Each path below is one point turned by a fixed rotation once a step. After each direction that follows a path, write how fast that rotation turns it, in degrees each step (0 if it stays still).
Each turn is a multiple of 5 degrees from 10 to 175, or 0.
Each row of a path follows its step; steps can be skipped.
Path 1:
step 0: [ 43 -14  -9  -7   7   0  43 -22  -5  11 -18  22   9 -11  -8  -9  -4 -23
 -15  16   4  23 -25   3  -4  -4   8   2  -8  13 -27  19  31  17 -26  15
   8  -9  23  -8  -3  -1]
step 1: [-27  12   1 -27  -3  17   8 -37   9  -5   8  -3   2  -4  -8 -19 -12 -39
   0   2  43  32  11   8   7 -15   0  -3  -1  -8   7  -1  11  34 -16  -8
 -31 -22  10  11   8  -1]
step 2: [ -3   6  -1 -17  16  46  -5  12  -7   1  12  24 -30 -22 -15   5  -4 -11
 -27   1   8  -8 -14  -5 -12 -35 -19   2 -31   7   3   0   5   8   4  20
 -43  23  -3  10  -9   0]
step 3: [ 13 -25  -7  21  18   5   2 -27 -23   2 -27  24   0   8  38   2   8 -35
 -13   3  28 -29   5 -11   3  -8 -10  -2  -4   4 -28 -17 -10   7   3  22
 -16  -5   4  30 -19  10]
step 4: [ 13  42  22 -17   3  -2 -30  13  -8  21   6   9  17  -6   3  -1  15 -49
  -3  -6  23 -17  10 -16  12   1 -10  19  12  18  14  -4  12   8 -11  18
   2 -34  15  12 -14 -16]
step 5: [ 33  19  -3 -17  19   4   9  16  -6 -10   2  -1   2   4  13 -18 -20  -6
 -21  10  -7 -16 -17   0 -26   8  -9 -30 -20  37   8  38   7  37  -4   4
  -4 -25  12   3 -16  22]
step 6: [ -9  -7 -29 -25 -11  -9  13  -6 -25  11 -16   3   9  33 -22 -28  11 -33
 -20   2  10  17  10 -16 -14 -16 -28 -26  -5 -13 -26   8   3  15 -15  -3
  -1 -28 -17  -5 -17   6]
step 7: [ -3 -15 -10 -39   3  42 -13  27  23  30 -16   1  -7 -15  -6   3  -8 -21
 -12 -14  28  -1  -8 -35  11  -1   6 -10 -31  -7  -3 -11  26   3  -8 -12
  -9 -20   7   2  11   0]
step 8: [ 15  -4   1   7  20  24  14  -5  21  20 -14  14   4  11  31   1 -12 -28
  -8 -23 -10  -1  25  -6 -23 -34  14  10 -41  18  -5   0 -31  25   6   2
 -22  -5  -7  -7   0   0]
step 9: [ 16   1  38  -6   6  -5 -10  -7 -28  22 -13  33 -18  24   5  -1  10  -3
   9  -3   9   9  36 -50  -6 -27   1  -5  23  15   1  -8  17  20 -13  11
 -16  -4   3   6  -2   2]
step 10: [ -5  -2  10  26  12   9 -20  25  17   7   8   2 -14  18 -10   6 -14 -22
   7  15  -5 -43  -6 -10  11 -26 -12 -21  -1  10  17   6  15  26 -12 -10
  -9 -44  22  13   4  30]
step 11: [  0   7 -11   0  12  -4   3  -4 -12  41   0   7 -25  -2 -12 -32   1 -27
   7  18 -32 -11 -11 -11 -17  -8 -16   6 -23  21 -40  26 -20   3  -9  12
  25 -27  -1  -1   7   2]
[  4  10 -10   9  13  -9  -6   2  -1   1   1  -1  -5  -8   3  -6   0   3
  -7   0   0   6  -5  -3  -3  -1  -2  -4   4  -7   2  -4   0   4  -8  -5
  10  -5   2  -4  -3  -1]
60
[  5   5   8   3   8  -7  -9   0  -2  -2   0   0  -2  11  -4   5   4   3
   5  -2   0 -10  -1   1   2   4  -9   0   2   4  -1  -3  -6   4   4  14
   7  -3   8   5   4   3]
60
[  3  -3  -6  -2   4  -2   3  -9  -3  -2  -9  -6  -7   6   3   7   5  -1
   0   8  -4   8   4   1  -5   4   3   5   4   1  -7   7 -13  -4  -8   0
  -4  -8  -2   7  -2  -3]
135
[  0   4   7   7   0   7  -5  -9  -4   2 -10   8  10   1  -2   1  -4   0
  -3  -1   1   7  -1  -3   8   4  -2  -4   6 -12   4   7   2  -6   1   3
   1  -7  -8   0   6   5]
125
[ 13  -2  -1   4   6   4   4  -1   4  -4  -8  -5   4   1  -8   7  -6  10
 -10   4  -2  -9  -4   2   9  -4   6  -1  -4   5   0  -1   6   1   0  -8
  -2   0   2   6  -4  -1]
145
[ 1 -8  2 -5  3  3 -1 -3 -3 -2 -2  0 -8 -6 14 -3 -6  9  5  2  7 -1 -4 -7
 -2 14  5 -9  1  3 -2  2  4  3  1 -1  1  1  5  6  6  7]
160
